Each row of this table is followed by its label. One hidden rule gives the labels. It looks at one to three of the table's principal directions, none of them among the few with the most spread.
tensor([ 26., -18.,  12.,  12.,   0.,  14., -25.,  13.,  11., -13.,  15.,  21.,  -4.,   1.,  11.,
          6.,  14.,  19., -24.,  14.,  19., -24., -19.,  -7.,  -9.,   5.,  23.,  22., -22.,  -6.,
          3.,  30.]) x
tensor([  6.,  45., -14., -35.,  23.,  36.,  -4.,  21., -45.,  51.,   2.,  17.,   0.,  27.,   3.,
         -8.,  33.,   3.,  18.,  55.,  -5.,   9.,   7.,   9., -34.,  20.,  -5.,  -9., -21.,  22.,
          3., -20.]) p
tensor([  3.,  -6.,  30.,   4., -28.,  69., -71.,  -8.,  -2., -29.,  77.,  33.,  55.,   2.,  12.,
         37.,  66.,  18., -61., -20.,  78.,  -6.,  14.,  79., -13.,  59.,  76.,   0., -10., -20.,
         47., -43.]) j
tensor([-59.,   4., -10.,  -3.,  -4.,  33.,  30.,   8.,  12.,   2., -13., -16.,   3.,  13.,  -3.,
         42.,  29.,  -2.,  -6.,  18.,   7.,  10., -13.,  14.,   7.,  24., -14.,  -7.,   5.,  39.,
         17., -24.]) p
tensor([ 37.,  10.,  34., -20.,  34.,   5., -10., -50.,  18.,  -8.,  34.,  -3.,  16.,  53.,  -3.,
         26., -18.,  13., -33., -64.,  23.,  -1.,  15.,  42., -28.,   4.,  37.,  -3.,   2.,  -6.,
         28., -36.]) i
tensor([ 24.,  -2., -27., -11.,  48., -27.,  11.,  27., -21.,  58., -34., -13., -20.,   2.,  10.,
        -67., -80.,  29.,  70.,   9., -55.,  18.,  31., -35.,  -8., -38., -42., -45.,  22., -22.,
        -46.,  -3.]) j
tensor([-87., -17., -39., -10., -15.,   0.,  91., -36., -32.,  36.,  11., -31., -10., -36.,  10.,
        -52., -21.,  19.,  18.,  14.,   4.,  44.,  49., -49.,  21.,  -6., -48., -23.,  60., -12.,
        -12., -76.]) n
tensor([-18.,  17., -30.,  -4.,   5.,  -4.,  75., -18., -31.,  51.,  10.,   5., -24., -20.,   3.,
        -73., -52.,  28.,  21.,  50., -18.,   3.,  -4., -60.,   2., -23., -13., -24.,  31.,  -5.,
        -32.,  -3.]) x
tensor([-20.,  28.,   3.,  -2., -55.,   6., -18., -35., -21., -30.,  34.,  20.,  39., -16., -24.,
         24.,  59., -20., -41.,  -8.,  31.,  -5.,  -4.,  25., -18.,  24.,  45.,  -3., -15.,   1.,
         36.,  -6.]) i
tensor([ 32.,  -6., -10.,  24., -15., -51.,  51., -27., -13.,  22.,   8., -11., -26., -41.,   0.,
        -79., -59.,  29.,  -2.,   3., -33., -24., -19., -62.,   9., -41.,  18., -23.,  29., -51.,
        -41.,  38.]) j
tensor([-31., -13., -23.,   5.,  23., -54., 113., -30.,  25.,  16.,   6., -48., -52.,   1.,   9.,
        -41., -56.,   9.,  -9.,   6., -24.,  -3.,   3., -66.,  -6., -33., -30., -10.,  49.,  -7.,
         -1., -31.]) p
tensor([ 33.,  -9.,  -2.,  24.,   2.,  -6.,  -4.,  53.,  40., -19.,  -2.,  28., -20., -13.,  13.,
          2.,  10.,  -5., -10.,  51., -11., -45., -78., -39., -30.,  -5.,   9.,  23., -50.,  22.,
          5.,  95.]) i
tensor([-34., -29.,  15.,  21., -44., -29.,   6., -19.,  25., -18., -31., -26.,   4., -18.,  15.,
         -1.,  40.,  16., -47.,   7.,   4.,   4., -35.,  -8.,  33.,   1.,  -2.,  -3.,  27., -11.,
         -2.,  62.]) p
tensor([  7., -50., -21.,  57., -29.,  28.,  12.,  43.,  23., -31.,  20.,  39., -18., -75.,   0.,
        -17., -60.,   7.,  27.,  10.,   3., -41., -43., -59.,  35., -16.,   8.,  28., -26., -12.,
        -36.,  45.]) j
tensor([-49.,  20.,  -8.,  23., -30., -53.,  29., -13.,  48., -41., -68., -17.,  -6.,   5., -33.,
         39.,  -2., -48.,  -2.,  -2., -30.,   7., -48., -13.,  28., -19., -37.,   7.,   0.,  51.,
         12.,  65.]) x
tensor([ 49., -27.,  13.,  16.,  26.,  -7.,   1.,  15.,  13.,  -2.,  31.,  28., -26., -22.,  21.,
        -52., -64.,  20.,  15.,  11.,  14., -22.,  -1., -35.,  14., -25.,  11.,  24.,   4., -22.,
        -29.,  17.]) i
tensor([ 38.,  21.,   3.,  -1.,  32., -26.,  38.,   1.,  16.,  11., -33., -12., -42.,  30., -19.,
          6., -41.,  -5.,   5.,  14., -45., -40., -49., -25.,  -2., -31.,   5.,   8., -10.,  22.,
        -26.,  48.]) i
tensor([ 36.,  37., -11.,  -5.,  23.,  14.,  -9.,  51.,  -8.,   3.,   2.,  18., -18.,  10., -21.,
         28.,  -4., -39.,  38.,  20., -20., -29., -13.,   5., -26.,   3.,   7.,  15., -48.,  32.,
          3., -10.]) j
tensor([ 13., -69.,  11.,  46., -36., -40.,  18., -43.,  32., -63.,  48.,  -2.,  14., -61.,  -3.,
        -22.,  -9.,  26., -52., -33.,  15., -28., -24., -41.,   1., -12.,  39.,   6.,  11., -41.,
          1.,  44.]) i
tensor([ 73.,  21., -12.,   7.,  33., -69., -16.,  54.,  13., -30., -54., -21., -34.,   9., -51.,
         41., -26., -76.,  59., -22., -89., -42., -20., -13., -26., -36., -18.,  16., -56.,  24.,
        -15.,  38.]) n
tensor([ 54.,   4., -13.,  48., -26., -26.,  17.,  18.,  25., -53.,  21.,  12., -14., -34., -48.,
         30.,  -7., -32., -19.,  -1., -41., -82., -80., -31., -29., -10.,  59.,  11., -55.,   3.,
          3.,  66.]) i
tensor([ 82., -22.,  22.,   5.,  54., -87.,  11.,   8.,  31.,   6.,  -4., -38., -31.,   9.,  14.,
        -32., -61.,  17.,  19., -51., -37., -13.,  11., -37., -38., -46.,  -2., -15.,   1., -30.,
        -12.,  11.]) x
tensor([  2., -59.,  -6.,  35., -18., -45.,  -2.,  12.,  40., -64., -18., -23.,  -8., -31., -18.,
         26.,   7., -16., -19., -18., -31., -36., -29., -25.,   6., -15.,   0.,  15.,  -9., -10.,
         -5.,  55.]) n
tensor([-67.,  29., -24.,  31., -47.,  78.,  42.,   3.,   6., -22.,  90.,  60.,  21., -42.,  -5.,
         -2.,  22., -21., -28.,  70.,  67.,  -9., -31.,  12.,  11.,  52.,  37.,  14.,   1.,  32.,
         44., -39.]) x
tensor([-10.,  12., -30., -37.,  16., 100., -58.,  43., -64.,  43.,  63.,  69.,  53.,   1.,  19.,
        -24.,  59.,  42.,  14.,  85.,  38.,  19.,  27.,  25., -69.,  56.,  16., -30., -35.,  11.,
         22., -33.]) j
tensor([ 19.,   8., -17.,  19.,   3.,  -4.,  -6.,  33.,  13., -12., -12.,   4.,  -8.,  -2., -22.,
         22., -23., -19.,  23.,  -8., -29., -25., -19.,  -7., -14.,  -8.,   5.,  -5., -29.,   9.,
          0.,  12.]) j
tensor([-11.,  50., -27.,  39., -38., -29.,  22.,  -1.,  22., -18., -51., -14.,   0.,   4., -48.,
         40.,   4., -49.,   1., -10., -58., -11., -58.,   0.,   1.,  -2.,  -9., -18., -24.,  25.,
         17.,  48.]) j
tensor([ 19.,  -7.,   0., -25.,  13., -22., -38.,  34., -21.,  41., -76., -28., -32.,  17.,  17.,
         -8., -30.,   5.,  43., -28., -38.,   0.,  31., -11.,  22., -41., -34.,  -4.,   5., -31.,
        -48.,  10.]) j
tensor([-38., -40.,  25.,  45., -63., -21.,  19., -61.,  52., -91.,  25.,  13.,  28., -37., -19.,
         31.,  47.,   2., -85.,   0.,  42., -18., -63., -14.,  24.,  13.,  36.,  32.,   2.,  20.,
         28.,  78.]) x
tensor([-22.,  -2., -20.,  34., -32., -27.,  23.,  30.,   0.,  -7., -52.,  -1., -31., -46., -19.,
        -13., -28., -24.,  41.,  32., -32., -10., -25., -45.,  58., -28., -32.,  17.,   3.,  14.,
        -44.,  47.]) j
tensor([-64., -45.,  25.,  39., -63.,  -4.,  56., -70.,  37., -50.,  21., -16.,  -3., -39.,   5.,
         12.,   4.,  17., -69., -30.,  57.,  -3., -19., -19.,  72.,   1.,  20.,  33.,  47., -10.,
          3.,   1.]) x
tensor([-30.,  14., -25.,   4.,   3.,   6., -29.,  49.,  12.,   3., -31.,  39.,   4.,   1.,   6.,
        -11., -15., -17.,  45.,  46.,   0.,  24.,   0., -12.,  -1.,  -6., -48.,   2., -17.,  34.,
          5.,  29.]) x
tensor([ 39.,  39., -16., -10., -13., -16.,  -2., -13., -48.,  15., -23.,  16.,   4., -17., -37.,
        -29.,  -5., -25.,  26.,  22., -55., -14., -27., -13.,  -1., -17.,   5.,  -7., -19.,  -3.,
        -37.,  60.]) j
tensor([ 27.,  62.,  -2., -79.,  53.,  -3.,   9.,  -1., -76., 113.,  -6., -27.,  -9.,  48.,  34.,
        -60.,  19.,  23.,  33.,  25., -20.,  43.,  59.,  13., -53.,   1., -22., -48.,  20., -17.,
         -7., -65.]) p
tensor([ 26.,  16., -15., -22.,  17.,  34., -14.,  24., -40.,  38.,   3.,   8., -20.,  -1.,  -5.,
        -19., -69., -13.,  51., -24., -20., -21.,  35.,  17.,  22., -21.,  12.,  -8.,  11., -36.,
        -43., -51.]) j
tensor([-24.,  11., -11.,   7., -18.,  73., -42.,  17., -25.,   4.,  34.,  76.,  39., -23.,   3.,
        -19.,   1.,  19.,  20.,  51.,  50.,  20.,   6.,  14.,  12.,  29.,   9.,   2., -14.,  20.,
          1.,  -2.]) x
tensor([  -3.,  -81.,    5.,   67.,  -46.,   41.,  -77.,   42.,   52., -103.,   33.,   42.,   35.,
         -59.,  -15.,   63.,   -1.,   -7.,  -13.,  -45.,   40.,  -39.,  -18.,   18.,   31.,   18.,
          39.,   34.,  -39.,  -11.,   10.,   26.]) n
tensor([-37., -12.,  -9.,  -3.,  -6., -39., -11., -24.,   4., -21., -48., -31.,  22.,  23., -21.,
         25.,  56.,   5., -27.,  12., -29.,  23.,   4.,  10., -12.,   7., -27., -21.,  13.,  16.,
         16.,  31.]) i
tensor([-19., -37., -11.,  91., -88., -18., -31.,   0.,  57., -92., -28.,  20.,  11., -43., -48.,
         58., -13.,  -3., -48., -33.,  -8., -62., -75., -21.,  37., -15.,  47.,  11., -28., -10.,
          1., 101.]) j
tensor([ 12., -76.,  21.,  34., -49.,  24., -26., -12.,  20., -55.,  51.,  12.,  23., -44.,  10.,
         24.,  48.,  52., -80., -17.,  40., -54., -46., -16., -11.,  18.,  76.,  14., -22., -37.,
          6.,  53.]) i
tensor([ 44.,  49.,  -3., -24.,  13.,   4., -12.,  -6., -52.,  60.,   5.,  -3.,   1.,  14.,   4.,
        -46., -14.,   0.,  22.,  -3., -25.,  10.,  25.,  24., -10.,  -2.,  11., -31.,  12., -38.,
        -17., -28.]) j
tensor([-56., -19.,  -6.,   4., -16., -14.,  21., -35.,  15.,  -3., -34., -16.,  15.,   1.,   3.,
         -8.,  -2.,  20., -13.,  -1.,  -4.,  35.,  -3.,  -9.,  25.,  -5., -34., -17.,  36.,   7.,
         -4.,  25.]) x
tensor([ 18.,  -6.,  27.,  25., -36., -20., -61.,   1.,  26., -44.,  -8.,  21.,  32.,  -1.,  -1.,
         27.,  68.,  11., -54.,  11.,  19., -13., -47.,  15., -18.,  16.,  35.,   5., -33.,   8.,
         28.,  89.]) x
tensor([-35.,  80., -47., -16.,  27.,  15.,  38.,  38., -40.,  69., -36.,   7., -12.,   9., -16.,
        -35., -51., -44., 106.,  45., -39.,  56.,  37.,   5.,  18.,  -1., -73., -31.,  14.,  43.,
        -15., -67.]) j
tensor([ 24.,  12.,  32., -35.,  36.,  71., -90., -17.,  -8.,   3.,  55.,  23.,  71.,  57.,  14.,
         38.,  32.,  15., -16., -58.,  53.,  41.,  60., 115., -35.,  55.,  33., -23.,  -5., -10.,
         49., -83.]) x
tensor([ 20.,  19.,  22., -32.,  24.,  48., -35.,  -9., -18.,   5.,  46.,  16.,  29.,  31.,   6.,
         26.,  39.,  -5., -11., -13.,  37.,  13.,  29.,  59., -26.,  38.,  25.,   7., -15.,   7.,
         30., -59.]) x
tensor([-32., -28.,  15.,  23., -38.,  -4.,  63., -43.,  23., -42.,  49., -21., -11., -41.,  -2.,
          9.,   1., -11., -48., -26.,  36., -22., -13.,  -9.,  40.,   5.,  33.,  25.,  34., -13.,
          8., -31.]) j
tensor([ 73.,  11., -11.,  -6.,  50., -52.,  97.,   9., -23.,  80.,  16., -44., -85.,  -6.,  28.,
        -95., -80.,  30.,  20.,  21., -55., -42.,  -5., -80., -21., -50.,   7., -16.,  30., -55.,
        -49., -18.]) p
tensor([ -7., -46.,  33.,   5.,  -6.,  38., -52., -14.,  29., -22.,  25.,  20.,  24.,   8.,  30.,
         12., -15.,  47., -37., -42.,  61.,  -1.,  14.,  34.,  23.,   7.,  34.,   5.,  18., -27.,
          5.,  -4.]) i
tensor([-15.,  51., -12., -72.,  36.,  68.,   0.,   4., -71.,  83.,  12.,   7.,   6.,  30.,  19.,
        -30.,  -6.,  -7.,  51.,  17.,   8.,  42.,  62.,  44.,   0.,  17., -23., -20.,  22.,  -1.,
        -14., -95.]) p
tensor([-26., -15.,  12., -41.,  -2.,  75.,  20., -50., -38.,  13.,  78.,  -5.,  18.,   6.,  14.,
         12.,  33.,  28., -50., -19.,  56.,  -6.,  36.,  38.,  -4.,  36.,  51.,   3.,  27., -26.,
         12., -94.]) j
tensor([-27., -18., -23.,  -4., -20.,  41., -21.,  23., -30.,  14.,  -5.,  18.,   9., -22.,   7.,
        -12.,  18.,  18.,   6.,  38.,   0.,  -4.,   0.,  -7.,  10.,  10.,  -3.,  -5.,  -1., -11.,
        -20.,  15.]) i
tensor([-11., -18.,   2.,   3., -11.,   9.,  17., -22.,  14., -20.,  10., -38., -13.,  16.,  -8.,
         42.,  11.,  -9., -49., -42.,  -4., -34.,  -2.,  26.,  10.,   7.,  31.,   6.,  19., -28.,
         11., -34.]) i
tensor([-48., -33.,  -6., -12.,   2.,  39., -19.,  -7.,   0.,  -6.,  38.,   8.,  34.,  17.,  26.,
          9.,  80.,  42., -55.,  43.,  45.,  22.,  18.,  17., -41.,  47.,   2.,  -9.,   5.,   4.,
         46., -20.]) j
tensor([  1., -10., -20.,  12., -21.,  45., -40.,  22., -25.,  -9.,  20.,  59.,  31., -29.,  -7.,
        -14.,  37.,  20.,  -3.,  68.,   8., -10., -29., -10., -17.,  24.,  15.,   3., -36.,  11.,
         -5.,  58.]) j
tensor([ 25., -26.,  22., -72.,  25.,  32., -61., -24., -79.,  31.,  63.,  -6.,  31.,  18.,  29.,
        -25.,  75.,  47., -39.,   3.,  40.,   6.,  86.,  48., -46.,  30.,  46., -14.,  21., -57.,
          3., -76.]) n
tensor([ 47.,  82., -27., -42.,  65., -31.,  18.,  52., -43.,  78., -57., -38., -47.,  54., -15.,
        -12., -19., -49.,  77.,  26., -86.,   5.,  25.,   9., -33., -18., -45., -25., -11.,  17.,
        -17., -42.]) j
tensor([-62.,  36.,  -3., -13., -18.,  14.,   4.,   4.,  -1.,  24., -61.,  -9.,  -1.,  19.,  -1.,
         22.,   3., -17.,  22.,  11.,   2.,  33.,  -1.,  22.,  46.,   0., -37.,  -7.,  19.,  36.,
         -7.,  -2.]) x
tensor([-59.,  -4., -20.,  20., -29., -30.,  33., -21.,   9., -29., -24., -19.,   4., -19., -25.,
         11.,  13., -25.,   0.,   6., -11.,  23.,   5., -16.,  23.,   0., -34.,   1.,  19.,  20.,
         10.,  -3.]) i
tensor([ -8.,  13.,  26.,  20., -36.,  39., -31., -18.,  11., -26.,  11.,  27.,  28.,  -1.,  -9.,
         34.,  23.,   1., -33.,  -8.,  39.,  -6., -29.,  45.,  37.,  26.,  40.,  14.,  -5.,  11.,
          8.,  20.]) i
tensor([-12.,  11.,  12., -14., -39.,  86., -36., -37., -22., -14.,  65.,  39.,  56.,  -3.,  -1.,
         32.,  44.,   2., -44., -33.,  58.,  -1.,  -1.,  60.,  -8.,  47.,  59.,   2., -16., -15.,
         31., -31.]) j
tensor([-36., -55.,  13.,  28., -40., -22., -17., -12.,  42., -68.,  -6., -17.,  19., -22.,   0.,
         50.,  48.,  -4., -42., -39.,  26.,   3.,  -4.,  -5.,   7.,   9.,  -4.,  23.,  -9.,   2.,
         30.,  19.]) i
tensor([ 38.,   0.,   3.,  13.,   0., -48.,  20.,  -8.,  -9.,  15., -28.,  -9., -39., -10.,  -6.,
        -40., -42.,  15.,   4.,  10., -33., -28., -18., -47.,  19., -43.,   6.,   6.,  10., -23.,
        -45.,  49.]) x
tensor([ 33.,  34.,   2., -29.,   7., -13.,  -6.,  11., -10.,  15., -31., -26., -14.,  42., -16.,
         50.,  45., -13., -21.,  -5., -41., -41., -39.,   7., -54.,  -3.,  27., -10., -42.,  12.,
         10.,  31.]) j
tensor([  0.,  -3.,  30., -10.,  -8., -23.,  -9., -28.,   2.,   6., -19., -19.,  -3.,   2.,  15.,
        -15., -21.,   2.,  -3., -41.,  13.,  18.,  20.,  17.,  42., -18.,  -3.,   1.,  37., -24.,
        -19.,  -3.]) x
Which label does each new row get?
tensor([  2., -31.,  23., -38.,  36.,   2., -44., -18.,  -5.,  24.,   0., -10.,  10.,  39.,  40.,
        -17., -15.,  45.,  -5., -42.,  32.,  35.,  69.,  21.,  -8., -10., -14., -11.,  30., -34.,
          1., -43.]) x
tensor([ 27.,  34., -36.,   5.,  32.,  15., -22.,  63., -12.,  35., -19.,  27.,   0.,  14.,  -5.,
        -21.,  -4.,  -4.,  47.,  65., -46.,   2., -19.,  -3., -39.,  10., -24., -27., -34.,  21.,
         -1.,  30.]) p
tensor([ 32.,  18.,   2., -58.,  82.,   6., -29.,   4., -28.,  56.,  -6., -15.,  11.,  70.,  19.,
        -15.,   4.,  19.,  28.,  -1., -18.,  43.,  63.,  38., -53.,   9., -32., -31.,   7.,   0.,
         10., -57.]) x
tensor([ 47., -30., -23.,  -8.,  18.,  40., -40.,  50., -37.,  26.,  28.,  29.,  -3., -23.,  15.,
        -35., -27.,  29.,  30.,  13., -15., -33.,  15., -19., -29.,  -6.,  20., -10., -25., -45.,
        -33.,  -1.]) n
tensor([-28.,  34.,   5., -38.,  15.,   2.,  54., -31., -30.,  53.,  22., -26.,  -1.,  15.,  30.,
        -39.,  38.,   1.,  -5.,  28.,  20.,  53.,  34.,   8., -10.,  23., -30., -11.,  37.,   6.,
         20., -65.]) x
tensor([ 13., -20.,  24.,  23., -33.,   1., -22., -18.,   9., -24., -15., -30.,   6., -13., -11.,
         41.,  -7.,  -5., -12., -87.,  -1., -12.,   4.,  30.,  45.,  -3.,  27.,   4.,   6., -35.,
        -15., -13.]) i
tensor([-24., -34.,  25.,  52., -43., -28.,  11., -39.,  70., -74.,  12., -24.,   8.,  -5., -12.,
         63.,   5.,   1., -66., -76.,  34., -17., -21.,   6.,  17.,   2.,  34.,  14.,   5.,  -5.,
         41.,  -1.]) p
tensor([  2., -51.,  26.,  18., -13., -55.,  34., -41.,  52., -51., -11., -41., -23., -11.,  -2.,
         24., -30.,  -2., -37., -71.,  -3., -28., -20., -29.,  24., -36.,  10.,  24.,  18., -19.,
         -7.,  28.]) p
tensor([-34.,  24.,  -6.,   5., -38., -10.,  15., -29., -19.,  12., -18.,  -3.,   8.,  -6., -10.,
         -4.,  18.,   7., -10.,   2.,   6.,  19.,   3., -13.,  10.,   0.,  -5., -11.,   8.,   3.,
          4.,   1.]) j
tensor([  36.,  -73.,   42.,   36.,  -33.,  -31.,  -59.,  -20.,   60., -103.,    3.,    5.,    9.,
         -10.,  -15.,   64.,   18.,    5.,  -76.,  -62.,   21.,  -66.,  -44.,    3.,    8.,  -15.,
          62.,   46.,  -28.,  -22.,    7.,   87.]) p
tensor([-43., -21.,   2.,  33., -33.,   8.,   6.,  -6.,  40., -36.,  -1.,  -1.,   1.,  -6.,   6.,
         34.,  17.,  -4., -32., -14.,  31.,   4., -12.,  -3.,  23.,  12.,  -7.,  23.,   1.,   7.,
         27.,   0.]) p
tensor([-34.,  -4.,   3.,  21., -25., -34.,  54., -22.,  35., -25., -17., -25., -22., -18., -10.,
          8., -30., -25.,  -9., -22.,  -4.,  -8., -25., -20.,  41., -21.,  -9.,  12.,  26.,   9.,
         -4.,  12.]) x
tensor([-96.,  56., -31., -36.,   1.,  73.,  52., -10., -15.,  56., -18.,  22.,   9.,  32.,  19.,
         -6.,  26., -12.,  14.,  75.,  20.,  62., -11.,  10.,  11.,  34., -65.,  -3.,  15.,  63.,
         21., -22.]) i
tensor([-11., -16.,  30., -50.,  48.,  34.,   1.,   5.,   2.,  57.,  43.,  -3.,  -3.,  35.,  82.,
        -39.,  13.,  59., -19.,  16.,  68.,  37.,  43.,  10., -28.,  17.,  -8.,  -8.,  31., -12.,
         21., -60.]) i
tensor([ -4., -26., -19.,  11., -26., -20., -10.,  -1., -20.,   4., -35., -13., -10., -32.,  -7.,
        -34., -32.,   5.,  12.,  -8., -38., -13.,   5., -19.,  41., -30.,  -7., -13.,  29., -48.,
        -48.,  34.]) n
tensor([  3.,  44., -29.,  -9.,   6.,  52., -11.,  26., -38.,  19.,  41.,  53.,  16.,  -4., -17.,
        -11.,   3., -12.,  27.,  54.,   8.,  -5.,   3.,   9., -32.,  24.,  15.,  -7., -31.,  22.,
         12., -27.]) j
tensor([  7.,  23.,   3., -42.,  44.,  36., -68.,  44.,  -6.,  21., -25.,  43.,  26.,  44.,  19.,
         10.,  31., -11.,  41.,  43.,   8.,  41.,  10.,  33., -32.,  19., -45.,   8., -39.,  49.,
         15.,  23.]) i
tensor([-40.,  28., -51., -11.,   1.,   5.,  11.,  26., -36.,  59., -73.,  -6., -12.,  15.,  -7.,
        -21., -12.,   7.,  50.,  45., -54.,  27.,   8., -28.,   1., -14., -61., -33.,   3.,  11.,
        -26.,  14.]) j
tensor([-35.,  22., -64.,  -7.,  36.,  22.,  36.,  78., -34.,  69., -34.,  -1., -41., -14.,   7.,
        -49., -73., -23., 116.,  49., -45.,  32.,  51., -35.,  21., -18., -85., -18.,  15.,  12.,
        -38., -70.]) n
tensor([-10.,   1.,  20., -34.,  28.,  29.,  29., -18., -10.,  40.,  20., -34., -14.,  30.,  30.,
          5.,  -6.,  17.,  -5., -35.,  29.,  17.,  42.,  27.,   9.,  10.,   2.,  -3.,  33., -14.,
          3., -91.]) x
tensor([  5.,  16., -17.,  18.,  30., -58.,  18.,  27.,  38.,  -8., -66., -19., -27.,  22., -22.,
         16., -50., -34.,  52., -10., -54.,  12.,  -7., -27.,  -2., -33., -59.,  -2., -14.,  38.,
         -2.,  23.]) x
tensor([-24.,  11., -23., -35.,  32.,  57.,   2.,  24., -38.,  59., -13.,  19.,   3.,  17.,  24.,
        -27.,  11.,  16.,  42.,  59.,  -2.,  43.,  22.,  -2.,  -4.,  19., -53.,  -4.,  -2.,  23.,
        -14., -21.]) x
tensor([-59.,  67., -17., -28., -39.,  34.,  20., -30., -44.,  31.,  14.,   9.,  38.,   8.,  -3.,
          4.,  97., -18., -25.,  49.,  22.,  44.,  -4.,  27., -28.,  50.,  -7., -19.,  -5.,  32.,
         47., -25.]) j
tensor([-16.,  -4., -32.,  18., -13.,  -7., -23.,  12.,   5., -21., -55.,  -9.,  16.,   7., -33.,
         38.,  18., -25.,  16.,  -9., -52.,  10., -11.,   4.,  -4.,   3., -37.,  -9., -25.,  14.,
          3.,  35.]) n
tensor([ 63., -17.,  20., -31.,  72., -48.,  61.,  -4., -12.,  50.,  10., -61., -68.,  11.,  24.,
        -57., -87.,  15.,  31., -34., -32., -22.,  45., -25.,  12., -49.,   0.,  -4.,  53., -48.,
        -54., -65.]) p
tensor([   1.,   52.,  -35.,  -18.,   26.,  -10.,  -17.,   60.,  -37.,   74., -105.,   21.,  -26.,
          18.,   -7.,  -41.,  -52.,   -2.,  101.,   66.,  -66.,   26.,   -5.,  -34.,   16.,  -39.,
         -73.,  -24.,  -14.,   37.,  -59.,   59.]) x
tensor([-97.,  38.,  20., -30.,  20.,  -1.,  79., -67.,  38.,  -4.,  -6., -41.,  -1.,  65.,   6.,
         46.,  36., -30., -35.,  -2.,  47.,  68.,  25.,  41.,  22.,  29., -51.,  17.,  53.,  71.,
         61., -86.]) i
tensor([ 26.,  15., -10.,  24.,  24., -35., -24.,  40.,  37., -13., -73.,   7., -11.,  17., -24.,
         11., -47., -30.,  50.,   9., -61.,  -2., -39.,  -2.,  15., -27., -40.,  -2., -21.,  35.,
        -21.,  80.]) i
tensor([-35.,  31., -21.,  26., -22., -10.,  49.,   1.,   6.,  -8.,  -8.,  10., -24., -23., -23.,
        -10., -43., -41.,  29.,  18.,  -3.,   3.,  -5., -22.,  45., -13., -22.,  17.,  14.,  24.,
         -7., -18.]) p
tensor([ 60.,  59., -10., -36.,  49.,  35., -47.,  33., -48.,  37.,   9.,  45.,  22.,  42., -12.,
         -3.,  54., -13.,  28.,  73., -23.,  10.,  -5.,  30., -68.,  34.,  -3.,  -3., -59.,  38.,
         15.,  16.]) x
tensor([ 12., -19.,  12.,  12., -16.,  17., -42.,  24.,   9., -14.,   1.,  10.,  -5.,  -9.,   8.,
         19., -21.,   6.,   0., -36.,  21., -26.,   7.,  10.,  21., -10.,  27.,  11.,  -8., -25.,
        -11.,  -5.]) j
tensor([ 26., -35.,  14., -22.,   9.,  36., -22.,   8., -32.,   8.,  68.,   5.,   7., -11.,  27.,
        -12.,  48.,  40., -37.,  17.,  38., -27.,  23.,   8., -34.,  26.,  52.,   5.,  -4., -36.,
          5., -37.]) i
